Read these off the table that follows.
1) Give the 3rd largest entry.
2) Give the bottom entry of the column that holds the smallest entry.
3) Give the largest entry in the first row.
4) Give the bottom entry of the column that holds the largest entry.
5) Give the 5th entry in reading order.
| 108 | 119 |  76 | 121 |
| 114 | 113 | 139 |  40 |
1) 119
2) 40
3) 121
4) 139
5) 114

X =
array([[ 31,  73,  83,  50, 109, 170],
       [120, 108,  99, 117, 114,  79]])
The largest entry?
A: 170
The entry in the top-left corner?
A: 31
The last entry, reading row by row?
A: 79
The third-last entry, reading row by row?
A: 117
The bottom entry of the column that holds the smallest entry is 120
The third smallest entry is 73

Questions about the array below. Indices start at 1.
1) What is the entry in row 1 and column 3?
2) What is the largest entry?
3) What is the entry in the top-right corner?
4) What is the top-left entry?
5) What is the entry in the bottom-left corner?
6) What is the entry just left of the largest entry?
7) What is the entry just right of 78?
8) What is the entry at row 2, column 1?
| 102 | 100 |  90 |  93 | 106 | 100 | 108 |  90 |
|  96 | 123 |  90 |  94 | 104 |  87 | 115 |  88 |
| 102 |  88 | 109 | 104 |  96 | 108 |  93 | 105 |
|  99 | 105 |  94 |  96 | 113 | 101 | 114 |  93 |
|  79 | 162 |  77 | 106 | 113 |  55 | 113 | 111 |
| 102 | 115 | 131 | 101 |  81 | 103 | 107 |  87 |
| 102 |  84 | 109 | 108 |  86 | 104 |  78 | 114 |
1) 90
2) 162
3) 90
4) 102
5) 102
6) 79
7) 114
8) 96

|  83 | 113 |  99 |  93 |  98 | 116 | 122 | 110 | 114 | 119 |  91 | 115 | 108 | 129 | 101 |  88 |
|  99 |  90 | 101 | 113 | 116 |  97 | 115 | 107 |  97 |  92 | 102 | 107 |  98 | 114 |  84 |  94 |
| 127 |  73 | 102 | 121 | 115 |  71 |  75 |  90 |  76 |  65 | 115 |  79 |  87 |  63 |  87 | 116 |
|  94 |  88 | 102 |  97 |  99 | 100 |  93 |  98 |  97 |  76 | 108 | 115 |  96 |  94 | 100 |  92 |
| 122 |  95 |  99 | 126 | 122 |  81 | 107 | 101 |  87 | 106 |  99 |  73 |  97 |  97 |  81 | 115 |
|  60 | 135 |  98 |  43 |  48 | 143 |  91 |  97 | 133 | 125 |  88 | 134 | 114 | 111 | 147 |  81 |
|  75 | 142 |  97 |  67 |  71 | 134 | 116 | 106 | 130 | 153 |  78 | 110 | 116 | 130 | 127 |  91 |
|  78 | 113 | 100 |  88 |  93 | 121 | 122 | 110 | 116 | 117 |  91 | 123 | 108 | 131 | 104 |  84 |
| 129 |  55 | 103 | 137 | 134 |  62 |  84 |  94 |  67 |  43 | 124 |  87 |  82 |  68 |  69 | 111 |
|  97 |  91 | 101 |  93 |  93 |  99 |  85 |  95 |  97 |  79 | 107 | 109 |  97 |  86 | 106 |  97 |
| 107 | 105 |  99 | 112 | 111 |  96 | 114 | 105 |  99 | 117 |  94 |  87 | 102 | 111 |  90 | 106 |
|  84 | 102 | 101 |  79 |  82 | 113 |  90 |  97 | 108 |  90 | 103 | 121 | 101 |  97 | 116 |  89 |
Indices start at 1.
The entry in the bottom-left corner?
Answer: 84
The entry just left of the largest entry?
Answer: 130
The entry in row 3 and column 1?
Answer: 127
The entry in the top-right corner?
Answer: 88
The entry in row 2 and column 2?
Answer: 90
The entry at row 2, column 1?
Answer: 99
The entry directly above the largest entry -> 125
The maximum?
Answer: 153
The entry in row 1 and column 1 is 83
The entry at row 1, column 2: 113
The entry in row 1 and column 3?
Answer: 99
The bottom entry of the column that holds the largest entry: 90
The bottom-right entry?
Answer: 89
The entry directly below the largest entry is 117
The entry in row 3 and column 3: 102
The entry at row 2, column 3?
Answer: 101

Questions about the array below.
1) The entry just right of the largest entry?
2) The entry directly above the centre entry?
3) The entry in the bottom-left corner?
4) The entry directly above the smallest entry?
5) The smallest entry in the last row?
6) The last entry, reading row by row?
7) The entry directly above 123?
8) The top entry of the column that holds the largest entry?
| 108 |  92 | 100 | 100 | 124 |  93 |  92 |
|  90 |  98 |  94 | 120 | 109 | 114 |  77 |
| 130 |  55 | 159 | 137 | 123 | 108 |  80 |
| 119 |  75 | 122 | 113 | 132 |  96 |  84 |
| 108 |  92 | 103 | 103 | 112 |  93 | 100 |
| 100 |  94 |  96 | 114 | 104 | 109 |  94 |
|  83 | 136 |  58 |  60 |  79 |  86 | 125 |
|  91 | 115 |  91 |  85 |  87 |  99 | 109 |
| 129 |  51 | 161 | 140 | 133 | 111 |  70 |
1) 140
2) 113
3) 129
4) 115
5) 51
6) 70
7) 109
8) 100

M =
|  92 | 100 | 123 | 168 |  94 |  85 | 145 | 107 | 121 |  39 | 105 |
|  67 |  86 | 166 | 114 |  60 |  49 | 101 | 145 |  44 |  45 | 149 |
| 115 |  55 | 164 | 143 |  86 | 116 |  92 | 151 | 158 | 119 |  66 |
Counting starts at 1.
What is the median entry?
A: 105
What is the top entry of the column that holds the largest entry?
A: 168
The entry in row 2 and column 2 is 86
The entry just right of 121 -> 39
The entry at row 3, column 1 -> 115
What is the entry in row 1 and column 3?
A: 123
What is the entry in row 1 and column 1?
A: 92
The entry just right of the largest entry -> 94
The entry just left of the centre entry -> 60
The entry directly above 143: 114
What is the entry directly below the centre entry?
A: 116
The entry in row 2 and column 1: 67
What is the centre entry?
A: 49
The entry just right of 119: 66
The entry directly below the smallest entry -> 45
What is the entry directly above 49?
A: 85
What is the entry directly below 114?
A: 143
The entry directly below 166: 164
What is the entry just right of 45?
A: 149
